(in the rows, 128 means zero)
Each path below is one point turned by a fixed rotation once a step. After each direction that follows a path, write how fast that rotation turns it, in degrees a step (0 if it stays still).
Each turn is a multiple of 5 degrees from 10 to 175, or 0.
Each row of a path follows its step; steps can be skipped.
path 1
step 0: [129 126 127 120 126 135 118 134 126 117 123 139 133 135 130 131 130 135
 133 121 128 132 131 130 123 126 118 127 125 120 116 130 131 119 128 134
 127 130 129 128 130 124 119 128 126]
step 1: [126 125 124 135 123 126 121 128 132 121 121 120 117 131 131 131 119 135
 122 121 127 123 137 129 129 125 130 120 133 118 123 126 128 126 132 120
 127 116 131 133 131 130 130 132 131]
step 3: [125 130 130 126 127 133 112 135 134 123 120 123 126 133 134 136 119 135
 126 125 129 133 132 134 126 119 126 127 126 121 118 125 128 124 123 123
 132 132 130 132 131 124 117 128 126]
step 6: [132 124 124 131 126 126 114 132 130 126 114 134 127 133 128 139 128 139
 121 132 131 127 133 133 133 117 129 124 122 122 125 124 129 127 123 126
 132 125 126 124 124 138 124 130 126]
step 7: [124 120 126 124 127 128 127 134 127 120 128 131 128 128 124 114 127 136
 127 122 126 122 136 136 127 131 125 122 129 115 117 139 122 130 128 123
 118 128 133 131 125 131 130 125 127]
step 8: [130 126 130 131 124 134 124 131 133 136 126 124 122 139 125 139 131 137
 128 127 125 129 130 137 122 123 125 131 127 119 120 127 135 120 136 130
 127 123 123 129 129 140 124 125 133]
step 10: [120 127 122 121 121 135 126 137 129 124 125 128 131 135 125 134 128 133
 131 118 124 124 132 135 122 134 120 130 122 120 120 137 123 120 136 123
 121 129 133 129 127 131 124 129 131]
step 11: [138 129 130 135 128 131 117 134 132 127 128 121 114 134 127 131 127 136
 125 123 120 127 129 134 124 117 137 128 133 122 125 130 135 126 129 124
 129 124 126 132 129 135 138 127 129]
step 14: [135 123 127 134 121 124 126 135 118 128 126 133 125 133 124 129 129 131
 127 127 113 125 134 139 126 121 133 129 133 120 124 125 127 129 126 121
 123 125 125 125 130 140 138 123 122]
Directions:
[125 131 128 130 126 129 129 125 130 129 128 128 129 124 129 131 126 125
 127 127 128 129 129 128 127 129 127 128 129 124 126 129 128 128 127 127
 129 128 128 126 127 130 127 127 127] : 155
[126 127 126 127 125 128 127 130 127 126 128 128 126 129 129 126 130 128
 127 127 130 128 128 125 130 131 128 129 124 125 126 128 125 127 126 126
 130 129 129 127 128 125 129 128 128] : 115
[129 128 129 129 126 130 133 128 125 127 126 131 127 128 130 125 128 126
 126 129 125 126 128 128 128 126 128 128 128 128 126 131 129 129 128 129
 128 130 131 128 126 128 128 129 126] : 145
[126 127 128 128 126 126 128 128 132 128 131 127 128 129 129 126 128 128
 129 128 127 122 127 129 129 129 128 132 128 129 127 129 128 130 131 129
 127 126 130 127 127 129 128 129 129] : 125
[125 130 132 126 129 130 130 130 128 129 127 131 131 128 128 126 129 129
 129 126 129 131 129 129 128 131 128 132 128 127 127 127 129 126 129 128
 126 128 128 131 129 127 127 129 128] : 145
path 2
step 1: [132 134 140 130 134 127 130 128 128 132 118 133 124 121 126 125 124 123
 121 131 136 128 126 118 136 132 138 128 130 130 128 125 127 120 133 135
 131 138 133 140 126 120 126 128 127]
step 2: [122 123 126 123 138 124 137 130 124 125 135 132 126 133 134 130 124 118
 122 136 131 134 134 134 132 127 124 121 135 130 125 124 132 130 126 125
 123 135 135 139 124 127 121 123 118]
step 3: [136 131 125 120 125 131 127 130 123 135 123 117 121 129 125 119 124 113
 118 135 133 128 130 130 128 126 120 135 130 128 127 118 127 124 131 135
 132 134 124 132 125 121 131 132 127]
step 4: [128 131 139 132 129 132 129 127 135 127 123 133 126 123 135 140 119 117
 120 126 134 134 125 124 133 130 130 122 126 132 120 117 132 124 129 131
 126 137 134 131 127 122 124 132 126]
step 6: [128 131 121 120 117 130 125 122 122 129 131 119 122 124 126 128 126 120
 118 126 137 137 124 128 134 125 124 132 131 129 123 122 125 122 130 131
 133 141 131 135 131 122 122 125 129]
step 9: [131 132 130 121 120 125 124 125 125 122 129 127 126 130 116 130 119 118
 121 128 138 131 127 128 132 121 133 129 134 124 121 130 127 114 137 128
 128 130 130 137 132 128 119 129 122]
step 11: [130 127 120 120 132 133 131 127 129 125 130 124 128 131 133 124 130 120
 117 125 136 122 131 129 130 127 130 112 135 122 129 116 123 123 138 132
 121 132 127 134 128 127 128 128 123]
step 12: [133 134 132 123 127 135 129 129 125 129 124 128 124 122 117 128 112 113
 122 129 137 129 125 134 129 122 124 125 127 128 124 132 127 120 127 118
 128 132 132 128 130 128 128 134 121]
step 14: [124 135 123 119 125 138 132 123 120 124 129 123 127 126 130 128 132 118
 120 129 135 128 128 132 136 126 136 120 124 126 132 125 121 123 127 131
 115 132 134 130 120 126 129 127 120]
Directions:
[127 127 130 126 129 128 131 127 130 128 132 129 130 127 130 129 128 127
 129 129 126 126 128 131 129 129 126 127 129 128 129 130 128 131 127 132
 130 128 127 128 129 128 126 130 128] : 130
[126 127 132 131 127 127 127 128 129 129 125 127 128 129 129 127 128 126
 129 127 130 129 130 125 129 129 128 126 126 130 127 130 128 128 130 131
 131 128 128 126 127 129 127 129 130] : 120
[130 130 129 126 130 130 130 128 126 132 126 127 124 127 127 125 127 129
 128 130 128 127 128 128 128 128 128 131 126 129 131 130 126 129 126 127
 130 127 127 128 127 129 129 130 128] : 155
